50 stands for zero in the data rows.
Some points:
(77 35 69 27 41 36 51 44 56 55 40 43 25 45 50 64 65 38 37 40 50 57 59 58 32 53 50 44 78 40 85 63 49 57 44 36 63 78 58)
(63 43 50 57 49 50 57 45 50 69 36 29 54 35 29 60 66 70 46 50 58 41 44 40 80 61 51 54 32 27 67 59 47 39 10 30 46 50 58)
(43 27 46 64 36 61 56 56 41 58 29 80 36 67 62 55 21 37 57 59 34 42 82 46 57 39 39 67 47 39 54 47 36 45 49 48 52 58 41)
(40 75 49 67 50 46 52 50 34 77 84 31 60 56 45 50 67 58 37 33 48 47 43 51 40 42 56 58 82 49 40 45 45 12 51 51 14 51 41)
(51 55 59 45 32 47 55 46 46 41 47 40 45 49 74 76 66 40 62 60 67 44 57 61 62 54 18 60 57 72 36 34 54 66 63 42 50 49 75)
(39 44 62 49 48 63 48 49 73 48 44 49 44 45 45 73 47 57 53 53 58 22 26 39 59 48 58 71 40 70 34 38 32 36 54 73 49 46 47)
(35 69 30 44 87 88 59 70 65 59 50 37 33 69 44 54 55 78 56 61 40 49 64 71 39 45 34 48 50 46 51 52 37 47 63 51 83 46 60)
(81 68 45 25 44 39 31 47 44 60 50 59 78 57 37 56 39 45 27 69 68 38 45 33 61 51 54 38 53 31 30 58 59 80 62 77 60 47 43)
(52 50 53 36 99 62 53 39 48 78 34 37 46 80 47 43 33 67 62 60 35 40 38 58 46 52 54 53 66 43 47 38 48 45 68 41 77 57 70)
(44 49 41 41 58 37 61 53 51 48 42 44 75 44 47 62 39 45 26 52 42 38 50 49 61 52 42 42 47 64 33 34 55 58 23 68 47 40 64)
(66 70 43 62 41 80 17 40 73 48 61 50 57 57 52 58 56 49 46 41 47 41 44 47 64 61 22 59 53 53 60 52 45 31 45 50 32 44 45)
(35 54 50 55 44 54 58 41 58 69 66 29 41 39 22 42 43 49 26 56 53 76 52 34 51 46 47 30 52 44 28 37 53 47 55 24 40 64 46)
(43 63 53 47 31 51 54 46 60 50 38 39 82 57 37 45 50 40 72 45 44 84 56 36 56 24 39 56 28 47 32 28 53 52 45 58 64 44 47)
(19 50 63 41 22 61 52 35 28 60 47 62 67 47 52 34 48 69 37 43 72 42 37 70 34 21 28 26 43 51 45 68 39 26 56 52 92 50 55)
(56 68 60 43 83 85 59 55 29 53 20 65 62 74 54 57 65 74 32 33 44 56 60 55 36 75 66 62 45 37 39 39 50 57 78 67 50 35 60)
(36 43 56 55 47 28 58 49 55 39 33 61 52 59 51 31 35 79 64 56 60 61 35 45 39 59 48 57 37 61 36 49 56 42 37 44 32 47 46)
(51 44 51 68 39 44 41 31 36 44 51 35 49 56 26 45 40 74 58 59 47 58 75 46 38 28 58 76 47 60 51 69 28 71 59 64 44 62 34)
(52 35 43 37 48 67 35 61 28 50 72 39 67 40 34 31 36 48 69 43 35 40 51 58 75 42 45 42 28 51 48 39 55 36 32 45 39 69 49)
(18 43 49 57 52 22 57 51 59 38 47 47 49 52 69 49 48 38 48 58 38 60 64 47 55 54 31 39 62 34 46 57 67 58 50 61 47 50 81)
(34 44 53 48 57 39 55 59 56 38 34 38 62 67 37 52 40 56 36 73 49 58 44 50 21 55 54 58 62 30 59 67 26 73 39 57 36 59 42)
(44 49 9 55 43 67 47 44 53 36 64 52 49 52 65 33 38 36 19 35 49 38 52 47 50 39 58 75 27 66 72 65 68 42 26 38 56 52 75)
(71 76 41 59 33 49 95 29 27 80 59 45 47 66 47 59 35 41 55 28 45 54 38 68 32 48 59 43 64 43 48 30 78 41 55 53 33 39 37)
(91 38 53 76 45 56 69 53 64 43 80 35 78 62 65 30 47 43 70 78 63 56 54 29 32 51 47 46 49 60 52 68 41 58 70 44 58 64 45)
(48 34 44 56 49 61 53 45 53 50 45 73 50 45 61 36 40 44 36 52 51 57 81 61 55 76 27 42 30 48 35 57 33 55 49 34 37 49 28)
(42 52 44 69 35 26 83 52 55 84 48 69 52 52 47 37 68 56 46 44 47 21 53 63 29 55 60 64 63 49 41 73 66 60 60 55 44 56 62)
(44 35 58 42 41 63 70 57 66 45 39 66 58 49 52 22 72 61 40 35 54 59 38 23 45 37 76 34 71 63 73 20 36 53 45 51 32 55 53)
(48 75 54 36 54 55 32 32 58 38 38 53 34 53 56 59 35 56 52 65 39 48 23 43 50 36 51 34 54 62 49 68 60 45 42 32 36 55 41)
(58 54 33 67 64 50 38 32 69 44 39 48 47 55 30 68 39 45 30 44 66 50 53 58 49 37 63 59 45 68 69 41 34 51 51 61 35 36 48)
(49 60 43 51 43 45 33 32 28 50 47 21 47 58 47 49 24 57 43 25 69 60 69 41 43 95 25 49 42 74 66 43 45 74 43 45 56 48 56)
(67 52 63 32 65 40 70 37 50 36 20 50 33 23 13 27 56 17 69 69 64 26 67 55 25 41 37 62 58 45 39 43 44 44 49 55 50 38 50)
(43 12 51 54 61 47 51 48 50 56 37 45 59 67 52 53 67 42 49 61 63 29 31 45 52 24 28 42 65 47 80 32 66 70 35 52 55 41 37)
(53 44 55 37 40 47 46 67 56 67 35 38 34 48 63 51 47 44 71 54 39 42 53 60 54 45 58 21 28 41 28 43 65 48 33 56 48 52 45)
(80 43 47 63 44 24 24 51 33 48 29 43 25 66 74 15 62 50 36 44 48 49 52 61 54 38 50 26 48 52 48 32 53 38 67 61 37 72 47)
(82 62 47 31 48 38 67 54 18 43 38 60 56 48 62 74 46 51 49 62 36 88 47 46 69 20 50 40 71 77 40 65 25 44 43 49 61 49 46)
(52 33 81 48 33 44 32 13 74 28 60 54 33 50 46 42 58 67 58 44 29 55 60 59 44 55 37 54 58 49 41 38 56 48 79 65 43 45 45)
(38 51 38 35 46 50 29 45 60 44 60 44 63 47 60 69 64 55 32 50 52 54 45 44 38 46 55 58 35 67 63 64 67 56 47 33 47 38 44)
(53 79 47 55 46 42 47 71 55 53 41 49 48 41 38 30 69 51 56 45 39 54 47 40 80 55 66 60 41 40 83 38 51 68 47 54 58 46 59)
(37 50 58 74 34 49 63 55 29 20 31 21 43 56 38 54 65 40 50 36 73 35 53 36 54 49 71 48 40 24 60 52 38 40 65 52 57 46 41)
(31 68 49 61 48 56 64 38 68 61 49 33 45 43 95 35 57 41 47 64 68 46 67 61 78 43 83 42 56 49 56 76 44 55 37 51 51 35 38)
(44 49 60 60 57 46 26 48 67 52 37 61 60 58 39 75 48 41 68 47 39 47 53 55 43 48 64 41 34 79 60 49 62 37 48 53 44 59 33)
(55 55 52 72 65 40 46 41 45 87 53 72 44 21 58 62 63 32 55 49 47 67 56 52 59 42 48 28 36 39 50 47 41 50 49 43 34 42 66)
(42 51 48 39 54 57 37 66 47 49 80 71 34 63 28 67 33 35 70 59 86 54 58 55 57 40 66 47 48 36 64 54 35 61 32 58 31 61 64)
(58 45 64 55 99 30 70 40 41 18 83 68 35 76 48 57 61 66 50 24 62 39 59 45 60 42 42 46 29 38 51 50 50 48 63 42 73 18 42)
(69 25 45 52 43 37 62 94 67 41 46 50 46 41 22 47 35 47 55 46 53 70 54 57 66 46 40 59 47 71 32 66 68 36 68 49 64 62 43)
(51 46 47 60 76 99 54 55 47 64 46 40 47 50 47 47 70 87 44 62 52 59 56 80 47 35 50 34 43 52 46 47 86 49 62 40 57 49 80)
(44 43 34 73 43 62 53 36 43 33 43 60 48 45 57 74 54 49 49 53 49 49 53 56 52 57 41 65 44 42 50 52 76 47 29 58 52 68 58)
(38 57 43 30 57 53 39 63 37 64 60 46 37 33 54 43 47 56 69 49 60 68 71 31 29 67 48 66 44 68 62 51 76 45 38 59 53 38 10)
(32 24 27 60 39 65 58 39 60 56 48 41 37 28 58 42 40 32 50 36 59 54 51 54 66 69 78 42 63 43 74 49 36 60 71 71 78 49 33)
(54 64 63 37 46 68 47 47 51 37 41 61 35 51 56 50 22 49 35 31 57 43 16 41 49 77 43 56 49 42 37 59 41 47 47 54 28 41 59)
(41 45 37 25 53 45 58 66 53 38 83 42 55 43 34 61 44 41 55 45 38 46 52 40 44 51 40 43 34 54 81 68 47 50 70 57 28 46 77)
(58 48 78 56 50 36 48 75 46 45 26 43 62 53 44 38 50 58 49 54 45 79 29 72 80 62 50 85 51 79 38 85 39 43 38 46 53 32 46)
(54 42 34 60 48 40 48 29 49 41 46 43 51 46 57 60 53 49 61 75 10 35 53 38 51 51 50 44 74 49 45 49 43 45 42 46 51 30 64)
(47 31 62 33 48 57 39 34 66 52 69 66 48 29 58 35 58 63 44 41 41 52 71 36 32 54 69 54 63 45 20 39 40 33 18 60 63 31 67)
(43 43 41 46 39 58 32 30 70 61 51 71 44 49 42 54 38 43 54 37 58 53 23 54 59 73 65 51 15 37 51 60 37 59 64 31 44 59 72)
(61 73 40 44 37 47 43 30 71 57 41 64 85 46 48 36 32 76 46 36 70 52 49 68 61 44 29 48 50 24 55 64 59 27 57 53 60 39 48)
(38 29 56 46 99 71 51 35 45 32 57 49 51 76 39 56 55 42 46 39 44 65 59 45 61 53 79 36 60 51 29 57 90 41 54 55 61 74 53)
(62 44 31 34 46 46 43 70 60 45 47 41 65 61 76 50 62 47 69 45 54 40 60 67 49 63 68 41 52 22 51 26 42 38 36 22 36 43 40)
(43 42 30 50 68 37 49 63 49 57 38 43 52 52 43 42 51 32 31 78 30 39 44 33 36 38 31 55 52 58 64 59 57 40 44 51 51 34 35)
(48 28 71 27 45 44 54 51 25 52 74 21 59 36 77 60 48 42 37 71 41 43 40 72 37 42 42 61 37 52 40 40 50 68 61 64 38 56 46)
(61 53 66 76 54 51 34 60 43 71 61 48 37 30 46 49 46 47 60 27 25 24 44 31 41 33 57 45 58 50 34 59 47 77 44 47 60 57 36)
(37 46 49 58 44 41 33 72 57 33 36 42 52 42 32 47 18 41 46 40 36 52 43 75 42 44 73 21 67 60 34 38 52 66 56 43 50 14 41)
(52 37 45 45 49 50 40 33 33 54 52 62 63 44 58 48 48 42 63 50 42 94 14 42 45 64 49 64 32 45 54 47 45 56 76 57 50 47 26)
(47 46 71 64 34 36 41 54 54 47 55 43 27 51 62 73 30 51 52 62 60 57 61 31 42 51 66 65 46 32 48 39 69 29 51 49 71 26 71)
There is one direction along which these points spread out most. Take the direction at right angles to it along which they spread out most. Go by this last direction. How many in every 100 of the points above lie lower along it than each point below? Round to a whole number. More than half of the points above lie lower than the first one.
(70 62 44 51 41 57 54 74 54 36 55 42 46 53 66 51 69 51 72 23 35 42 39 31 29 50 23 21 38 50 47 75 31 61 40 64 50 60 52) 57
(65 48 22 59 43 28 43 53 21 37 53 70 39 35 47 42 77 46 68 80 52 68 44 67 41 65 49 42 62 53 30 44 43 46 39 72 71 55 58) 95
(49 29 52 50 43 49 51 62 27 48 52 63 66 56 52 44 42 53 90 58 65 43 46 39 60 64 45 59 72 68 51 44 40 50 64 35 50 46 65) 65
(40 71 67 46 60 44 25 62 52 42 55 45 72 49 62 42 48 23 52 41 60 40 57 43 34 53 55 82 51 72 38 46 34 30 41 21 57 71 74) 29
(47 54 69 48 40 81 29 79 35 38 68 70 46 33 50 39 58 36 42 52 57 50 50 49 46 22 29 57 89 21 53 64 80 63 46 52 47 41 35) 65
(35 60 58 40 23 55 74 44 58 87 77 58 38 99 24 41 75 22 43 56 35 48 46 61 57 62 57 47 55 68 48 57 40 48 57 31 59 38 43) 54
(67 61 43 14 38 41 57 45 47 54 44 52 26 55 59 43 67 62 56 37 44 41 58 43 67 26 66 59 40 43 64 48 49 55 41 67 35 65 59) 44
(45 46 35 57 40 42 52 64 31 47 63 62 33 44 57 61 61 66 18 69 44 41 35 40 51 53 47 52 47 32 39 42 44 46 58 23 53 72 28) 56
(49 45 23 49 57 55 37 49 64 56 53 64 56 38 65 68 57 60 57 31 65 66 52 46 41 45 48 74 47 65 64 58 56 76 54 35 25 48 59) 5
(56 71 62 37 39 51 67 46 51 36 42 65 60 21 52 59 51 66 57 62 48 16 66 40 63 78 63 30 54 60 54 43 58 58 60 46 53 55 37) 54
(69 57 94 64 64 40 57 63 49 39 78 58 62 36 50 49 34 49 34 81 39 49 52 67 44 60 48 48 33 49 91 29 38 51 41 68 54 60 55) 60
(27 67 54 58 60 33 59 67 56 44 25 40 49 38 62 51 54 32 30 35 57 51 51 36 62 61 50 40 69 38 48 48 37 23 79 66 47 62 29) 65
(36 74 42 54 56 36 65 40 74 41 80 51 48 39 47 60 50 52 64 37 55 47 28 75 62 59 41 58 59 39 38 27 58 74 35 32 59 86 36) 24
